In the rows, zero is written as 128.
The rows below come in pairs that one turn or mirror swaps. Which row does each named row swap with?
The rows were stretched afterwards, more along some directions than others.
Lekas: [122 109 137 103 142 132 112 119 129 113 147 126 129 102 136 108]
rimu: [130 116 156  83 146 132 131 101 160 117 138 158 140 114 159 101]
Veb: [124 105 132  80 144 124  87 121 143 147 146 158 115 150 144 117]
lofa: [135  85 138 141 126 169 140 148 118 133 137 165 123 152 130 115]
ralam: [117 103 115 144 144 157 126 104 132 125 128 157  92 106  97 125]
Tabe: [106 125 133 121  76 172 119 106 133 151 128 132 128 122 139  85]
bip: [146  98 124 114 150 119 142 122 117 110 126 167 117 114 129 123]
Nobi: [116  83 123 152 152 152 130 138 162 128 133 168 107 144 165 134]
kup: [115  90  98 146 132 136 107 135 165 154 104 141 107 146 157 136]
lov: [123 125 117 121 116 113 137 116 133 143 122 116 135 118 128 116]
Bir: [139 118 138 106 162 127  94  99 133 129 117 145 144 159 138 124]
fefe: [124 103 138 153 141 175 132 131 140 114 144 140 111 117 147 133]
Zibi: [122  91 131  90 120 148  91 127 130 151 145 173 108 150 142 102]
lezi: [138  81 143 129 126 165 115 155 124 140 130 174 131 183 152 113]
vapud: [136  81 139 143 121 174 125 153 125 140 127 173 125 172 144 112]
dilu: [112 112 124 115 131 140 125  81 136 106 126 137 110  60 142 101]
Pamob: [130 128 153  92 122 154 116  96 128 128 155 136 152 133 156  99]
Kofaf: [140  97 139 118 168 147  91 113 115 124 133 152 129 152 128 130]
ker: [145 106 121 100 188 159  92 131 128 107 144 151 115 127 117 138]
nesib: [140  82 131 108 161 147 110 145 104 122 159 150 111 121 118 125]
bifo: [135 112 112 106 145 148 105  94 115 108 131 117 121  66 138 106]
sika: [141  74 133 119 180 121 133 127 133 105 137 180 110 128 151 133]
mave: [116  91 103 143 109 146 102 127 162 161  98 145 123 154 171 119]
fek: [136 138 169 100 130 125 122 115 134 123 137 139 157 162 162 115]
Lum: [128 116 155  77 141 123 132 106 153 122 143 155 141 117 153  99]
Zuzud: [125 103 133  79 142 121  89 127 141 151 144 158 115 160 144 117]
tib: [117  91  99 148 135 134 107 132 170 152 101 145 110 145 159 138]
nen: [137  92 127  92 156  99 102 151 136 140 145 162 112 160 146 130]
Fipi: [115 103  94 135 133 122 103 128 164 148 119 115 111 118 161 132]
Goz: [128 147 111 108 139 127 120 104 147 125 112 128 133 119 115 123]
pegi: [132 111 122 100 145 157 103  88 116 103 136 124 120  64 142 106]
Lesel: [113 120 150 105 121 137 110 110 144 124 127 159 134 135 162  97]
mita: [120 128 149 109  88 167 121 105 113 135 131 131 143 118 131  80]
gedun: [115 122 119 138 125 134 133  96 130 138 123 142 112 120 102 121]
Darib: [128  85 119 138 162 114 152 150 147 125 149 152 110 135 128 140]
lifas: [121  80 130 143 145 174 145 123 160 105 124 170 101  79 144 114]
Zuno: [128  88 137 157 109 188 136 130 117 107 119 171 118 111 134 105]
tup: [120  73 124 148 146 171 144 132 158 109 127 164  99  82 143 119]
teget: [148  97 119 111 150 117 141 127 108 109 129 166 112 108 118 117]
benik: [113 129 142 115  77 170 118 106 127 148 127 135 138 128 138  78]

Swapped with Bir: ralam
Swapped with Pamob: Zuno
Swapped with Lum: tup

The rows below come in pairs that one turn or mirror swaps. Which row does each named row swap with?
The rows were stretched afterwards, more along some directions than others.
davir: [139 137 129 123 137  88 142 108 156 141 177 119 151  91 111 147 137 157
 123  99 135]
nemad: [133 133 143 141 184 157 142 125 209 117 157  61 110  91  97 101 142 112
  86 128 116]
pepi: [142 151 107 121 145 156 127  91 167 114 155 132 138 128 115 111 132 107
 146 104 123]
Gop: [157 133  99 110 155 138 168 134 173 117 140  99 102 102 112 121 168 123
 123 113 118]
Pozud: [133 148 162 138 159 114 132 106 173 157 189  86 103 112 117 125 130 119
  85 118 127]
riv: [134 119 124 132 166 152 111  94 194 169 153  79 109  97  68  97 137 112
  90  93 113]
kegu: [133 138 151 135 187 165 139 119 203 125 155  67 106 110 109  99 144  94
 100 131 108]
vude: [131 125 122 140 165 181 124  97 196 157 139  62  77 104  74 103 126 109
 106 106 110]
rut: [166 139  93 127 135 112 148  91 169 151 157 136  90 127 109 122 152 124
 123  83 127]
fir: [169 132  85 140 132 161 160 108 171 124 112  94  50  98 100 117 127 127
 119 115 124]
molu: [130 129 131 120 146 129 108 105 164 168 167 104 155 100  90 119 140 119
  99  98 118]
Datoz: [151 154 103 109 148 116 164 128 160 127 163 120 122 108 131 127 163 115
 115 108 124]
Sufuf: [157 138  96 140 150 114 137  90 173 168 181 110  86 131 101 126 154 127
 126  80 121]
nada: [148 129 116 130 154 176 132  96 199 147 117  72  62  97  84 105 122 107
  97 115 111]
genul: [153 145  98 143 146 158 158 120 159 109 138  93  94  90 114 125 126 138
 116 121 132]
Vizo: [151 150  96 136 138 143 160 115 155 116 145  99  87  89 118 129 124 140
 114 116 137]
gopi: [141 123 118 138 155 179 122 101 190 161 124  67  68 104  72 104 125 111
  99 114 108]
gefis: [132 136 121 150 171 174 134 125 186 118 143  74 108  93  97 109 126 127
  99 127 115]
resav: [139 122 131 141 156 180 149 115 183  94 127  75 105  92  96 107 119 134
 136 133 119]
Kizis: [151 157 106 103 140 114 168 129 155 120 159 126 119 109 138 134 158 114
 121 111 125]
fug: [126 135 123 140 157 166 140 101 181 103 137  91 126  90  97 116 113 137
 137 129 119]
lod: [150 133 124 122 130  95 153 119 145 132 174 121 132 106 119 144 147 156
 135 103 133]
lomu: [150 158  94 112 140 135 136  80 158 137 161 145 106 140 114 118 137 116
 142  89 126]
Rufi: [146 133 141 126 181 154 151 117 201 116 153  80  91 128 112 102 159  96
 121 130 105]
Nibib: [132 133 133 117 151 122 105 102 163 164 182 109 147 100  92 123 143 120
 104  96 118]
taki: [138 134 155 155 165 123 131 105 178 157 179  71  93 102 105 120 128 126
  84 119 125]
vigad: [141 132 131 115 137  96 133 110 152 135 184 123 155  95 114 144 139 152
 123  99 128]
zekib: [133 132 124 131 155 174 135 103 172  93 143  99 131  97 103 115 115 136
 140 128 115]
supi: [147 151  90 116 139 153 125  81 158 127 158 145 122 130 114 114 124 112
 138  93 125]
Reni: [150 154  90 117 145 137 132  83 170 132 166 145 118 130 110 109 143 110
 142  88 120]
Tudu: [153 141 104 109 157 128 165 129 169 121 149 110 114 103 123 129 164 120
 119 112 114]
Mivez: [144 153 105 118 146 157 127  90 166 110 160 136 129 123 110 108 133 111
 141 108 119]
kotef: [135 130 148 143 187 166 138 123 206 123 155  64 106 109 101  97 147 101
  99 130 105]
kilud: [140 138 115 128 139 166 125  96 165 100 139 118 130 116 109 116 113 126
 142 115 119]
Safug: [150 138 142 127 173 143 157 114 200 119 160  88  88 130 116 107 160 102
 129 125 108]
Sikef: [150 129 137 152 156 123 130 104 186 171 179  67  66 120  93 123 140 127
 102 100 122]
Giv: [157 142  92 141 131 139 162 115 155 118 135  99  75  90 112 133 126 146
 115 114 134]
duzu: [139 124 128 124 132 114 119 108 151 152 172 109 154  99  99 135 132 139
 113  92 124]
Sava: [140 140 113 134 149 168 121  96 173 103 144 115 131 112 108 119 112 128
 142 119 117]
fup: [141 144 112 128 140 162 127  89 169 102 147 130 125 117 110 117 112 120
 140 109 121]
dol: [150 142  92 144 147 151 158 119 162 112 140 100  96  83 109 120 128 135
 113 115 132]
kiro: [135 142 156 141 158 109 132 110 174 154 185  80 104 106 116 124 135 114
  84 121 125]
risaz: [153 129 102 116 154 145 167 136 177 123 136  88  97  90 104 123 163 128
 125 115 115]
Nimi: [169 143  93 131 138 110 143  94 175 149 169 126  82 135 108 122 154 119
 132  80 129]
gase: [163 143  88 140 130 151 162 107 159 121 130  99  61  95 112 131 123 137
 121 117 131]
Gav: [131 121 131 128 161 142  95  92 179 177 173  94 134 104  80 110 129 119
  88  90 117]
ter: [129 118 128 131 167 152 106  90 190 168 155  81 119  95  72 109 130 120
  95  94 111]
Falo: [129 132 134 120 160 146 105  94 184 175 165  91 123 102  80 110 133 113
  97  94 111]
Kob: [132 124 124 127 137 112 110 104 156 164 178 115 152  94  90 134 131 139
 100  90 121]
nalek: [144 158 113 116 147 109 162 118 147 125 164 130 120 111 140 140 147 119
 121 118 127]
zutik: [146 159 135 118 138  90 152 116 158 141 184 124 122 111 139 135 142 105
 102 107 132]
Zal: [138 130 126 120 133 103 117 109 156 158 180 113 156  94 102 140 133 134
 107  96 124]
pel: [138 137 143 124 185 158 148 119 208 115 157  74 102 116 112 103 154  94
 109 129 102]
Patu: [149 154  90 112 140 133 136  78 164 131 161 144 115 132 113 120 136 119
 140  89 123]
mup: [146 123 143 160 161 126 127 104 188 167 175  60  73 103  91 123 134 130
  86 112 121]
ropo: [142 130 152 158 158 129 136 105 182 153 170  64  78 103 100 123 126 127
  90 117 124]

Swapped with gefis: zutik
Swapped with Kob: fup
Swapped with Patu: ter

The rows below come in pairs that one turn or mirror swaps. Which row does each named row swap with?
The rows were stretched afterwards, more along some directions than others.
vimu: [150 150 133 130 122 110 115 112  80 137 127 110 193 144 152 131 161 125]
Lapas: [ 98 135 106 128 143 150 141 142  97 118 130 122 131 121 100 135 152 136]
Nodud: [140 159 105 163 131 141 121 104 128 110 161 149 126 114 157 148 104 122]
piri: [120 151 102 138 146 122  95 114 134 138 158 140 115 126 130 144  89 147]
ven: [132 112 129 116 142  97 143 137 119 137 137 121 115 134  89 136 104 140]
lun: [132 131 139 178 124 115 182 132  88 120 135 132 148 151 154 129 124 114]
koru: [131 101 152 162  69 143 176 125  93 101 167  96  99 132 143 148 122 132]
Vako: [145 188 153 139 113 162 113 140  77 138 134 111 181 121 160 133 103 136]
mebi: [111 134 119 118 132 126 143  98  85 130 108 122 169 115 132 127 157 135]
rubaz: [141 135 214 153  90 175 162 128  52 143 122 121 184 151 107 152 127 128]
losu: [125 110 157 137  75 152 147  90  85 150 163 120 111 162 156 159 126 110]
Loka: [154 168 172 161 130 135 165 121  83 138 161 135 173 147 136 145  97 140]
bal: [139 151 143 119 117 155  98  91  83 137 186 101 170 129 152 167 122 148]
deba: [107  89 131 100 118 146 141  79 112 146 106 124 128 153 119 158 155 113]
dabu: [128 156 119 141 160 161 154 139 110 110 124 122 128 133  91 115 119 135]
vavu: [117 136 108 134 130 145 142 121 118 136  99 168 133 125 130 132 120  94]
tupok: [149 167 137 159 139 141 122 145  84 138  88 153 158 141 119 122 126 109]
Bubu: [142 165 161 134 121 153 119  94  68 170 127 108 155 161 143 183 112 131]
Tagu: [140 163 138 129 156 137 104 110  86 155 126 121 158 146 128 155 121 148]
bul: [114 148 155 148 110 160 153 110 108 133 134 121 172  89 136 134  97 151]
sabe: [100 103 146 154 109 145 159 157 110 118 120 120 148 120 103 117 141 140]
Med: [132 173 125 129 139 116  84 125 134 163 153 139 113 123 124 141  88 142]
dig: [146 129 106 127 115 124 161  71  76 136 165  98 143 150 151 166 119 131]
Pelud: [152  95 150 155  89 154 162 133  90 103 149 100 132 115 128 145  99 127]
Kav: [153 117 107 117 108 125 122  80 101 113 162 128 146 127 182 159 124 101]
Bekun: [127 150 210 141  89 162 139 119  66 149 115 133 190 158 109 163 122 138]
zasev: [141 171 114 147 116 121 100 136 139 127 160 138  97 121 157 136 100 108]
Fakaz: [123 115 154 153  93 152 177 103  80 125 194 107 123 138 144 158 120 144]
bebur: [109 120 114 145 131 143 166 154 106 110 119 100  90 120 102 158 120 132]
rimap: [139 161 115 139 134 144 149 113 135 112 126 127 142 115 147 149 123 110]
zif: [127 121 116 116 111 139 150 138  59 102 131  88 147 131 145 128 158 126]
Bem: [147 183 166 152 102 137 101 118 105 174 118 138 135 149 139 141  96 124]
kikaz: [128 116 128 148 128 154 192 142  99 113 134  89 122 110 100 152 103 150]
koz: [174 149 134 114 131 149 123  85 100 119 179  80 152 133 138 148  94 142]
nog: [127  95 114 118 106 141 137  71 109 153 133 126 111 139 123 162 113 117]
Zofi: [135 141 150 143 129 132 136 173 100 100 114 125 139 116  90 127 135 124]
faso: [142 129 117 129 135  85 125 131 132 163 108 123 120 134 121 129  85 113]
kas: [137 132 141 121 108 113 162 135  72  98 110 109 159 143 108 150 162 119]

Swapped with Bubu: bebur
Swapped with deba: rimap
Swapped with ven: Loka

